The same turns and mirrors carry the whole set onto itself, and each row onto the other rows of its family. Which rows share a family with each named row? Give them in list order.
These 32 rows form 4 families of 8 rows each.
Q_983: [ -4 -23  10  -3  -2 -18 -10   9 -11  24 -11  25  -9  20  28  -5]
Q_283: [ 16  -3   2 -15  16   8  -8  13 -12  -9   4 -11   4  18 -10 -10]
Q_36: [ -1  -9  -3  -4   5  -4  -3  -7  11  16  28  15   4  -1   9 -19]
Q_388: [  8   5  20 -15  -3 -13  12  15 -12   4   0 -12  -3  -9  11 -19]
Q_354: [ 18 -11  15  -6  -3 -14 -10  -2   6  22 -15  18   0  22 -12  -5]
Q_310: [ 15   1  29 -29  14 -17  -7  19  -6  10 -20  17  14   6   7   2]
Q_535: [-11 -22   6 -14  15   1 -11  19  -7   1   2   4   6 -25   5   5]
Q_865: [ -5 -20  20   3  -7 -20  -6  -2 -19  16 -14  26   1  15  18   3]
Q_167: [  5  -9  -2 -13  13   5   6  16  -9  -9   8 -16   8   4  -9  -8]
Q_38: [-11 -16   3  -8  22 -11 -15  25 -18   6   5   6   4 -20  13   6]
Q_948: [ -4 -20  -4   2   9   4  10  -7   0  16  24  19   7   3  18 -11]
Q_869: [ -6 -12 -12  -7   5   1  -1   0   6  17  28  19  -4   1   7  -7]
Q_939: [ 11 -11   9  -3  -1 -12 -13  -5  11  16 -10  11  12  26 -12 -13]
Q_329: [-13 -11  -3 -12   5   0   6   2   4  13  25  22  12   0  10 -21]
Q_722: [ 18  -9   1  -5   8   4  -8  17  -6  -5   3 -21   1  10  -2  -9]
Q_965: [ 15 -21   2 -21   6  16  -9  10 -13   6  10  24  12  24  18  11]
Q_225: [ 23   4  29 -19   2 -16   2  22  -8   6 -13   5  20   2   9   8]
Q_524: [ 15   8  25 -24   1 -12  -6  20 -13   9  -8  24  24   3   2   9]
Q_630: [ 10  16  16 -14   4 -20   6  23  -9  12   2   1  -9   0   8 -23]
Q_921: [ -8 -27  14  -4  -8 -21 -11   9 -21  20  -6  22 -10   8  23  -8]
Q_186: [  6 -29   3 -24  10   5  -9   2 -12  14  15  25   9  25  17  10]
Q_440: [ 15  -1  15  -1  -7 -22  -2  -5   2  15 -17  13  18  20  -4  -6]
Q_654: [  9 -28   5  -5   4   9   0  -1 -14   5   6  30   8  26  17  11]
Q_953: [-12 -14  -2 -15  26  -6 -12  20  -8   1   8   1  -1 -15  19   2]
Q_626: [ 13 -23   4  -8   8  12  -2  13 -19  14  17  22  13  31  15   3]
Q_918: [ 12   5  21 -16  -2 -24   4  16 -19  12   8  -6   2   2  19 -25]
Q_573: [ 10   5  23 -13  -2 -20   7  13 -10  13   6   5  -9  -5  13 -30]
Q_274: [ 18  -3  25 -22  11  -9  -9  28  -8  13 -16  21  20   1  11   9]
Q_405: [ 18  -4   5 -19  21   0  -6  13 -12  -1  12 -15  -2   7 -10  -5]
Q_828: [  9  -5  11   2  -3 -12 -12  -8  11   6 -18  22   8  15  -6 -10]
Q_482: [  3 -33  18   6   3 -15 -13   2 -21  17 -10  19  -7   9  24  -5]
Q_556: [-15 -22   2  -6  21   1   1  20 -12   6  16   3  12 -14  12   6]

The rest of the family of Q_535: Q_329, Q_722, Q_524, Q_626, Q_918, Q_828, Q_482
The rest of the family of Q_186: Q_983, Q_354, Q_310, Q_869, Q_630, Q_953, Q_405
The rest of the family of Q_939: Q_283, Q_36, Q_38, Q_965, Q_921, Q_573, Q_274

The same turns and mirrors carry the whole set onto itself, and each row onto the other rows of its family. Which rows share a family with each named row? Give them in list order.
These 16 rows form 4 families of 4 rows each.
Q_956: [ 16   1  -8  18  16 -20   4  25   9 -21  -1 -13   0 -15  -8  -3   8 -14]
Q_917: [ -9 -23   8 -15  -3  -5   8 -10  11  16  -9   9  13   7  15   2   7   3]
Q_855: [ 17  -1   4  14   8 -12  21  14  -4 -28  -6 -19  -2 -22 -11   3   5  -9]
Q_579: [ 15   1  -5  18  10 -11  10  18   7 -27 -14 -16   0 -17 -12  -2  11 -17]
Q_576: [ 17  -2   3  14  10 -10  21  13  -5 -29  -8 -20  -2 -21 -11   2   3  -9]
Q_48: [  3  -8   1 -10   4 -12  11 -20   7  33 -14   6   3 -12   1  -8   7   1]
Q_711: [ 14   1  -5  18  12  -9  10  17   6 -28 -16 -17   0 -17 -11  -3   9 -18]
Q_219: [  0 -24  -2  -4  -9  -7   3  -6   0  28 -13   2 -16  -3   4 -12   2   5]
Q_872: [ 16   0  -2  18  16  -5  14  30  15  -6   8 -19   1 -13  -9  -2  14   5]
Q_111: [ 15  -3  -9  19  25 -16   6  16   8 -24  -9 -15   2 -14  -7  -3  -2 -17]
Q_112: [ -6 -15   6 -18  -2  -3   6  -6  -4  23  -7   3   7  16  13   4   3   0]
Q_955: [ 15  -9  -5  20  31   4  17  16  12 -11  -9 -23   3 -11  -7  -4  -8   0]
Q_41: [ -4 -18  -5 -17  -4  -8   6 -10  -3  22  -2   4  -2  18   7  -7  -1  -1]
Q_100: [ -9 -26   8 -14  -5  -4   6  -9  10  15 -10   7  10   9  15   2   6   4]
Q_450: [ -1  -8  -3 -20   1 -11  10 -17   1  25  -1   6   9  13   5  -5   3  -2]
Q_912: [ -5 -13   7 -19   0  -4   7  -8  -3  25  -7   3   9  15  12   5   4   0]

The rest of the family of Q_41: Q_956, Q_111, Q_450
The rest of the family of Q_955: Q_48, Q_219, Q_872
The rest of the family of Q_579: Q_711, Q_112, Q_912
The rest of the family of Q_100: Q_917, Q_855, Q_576

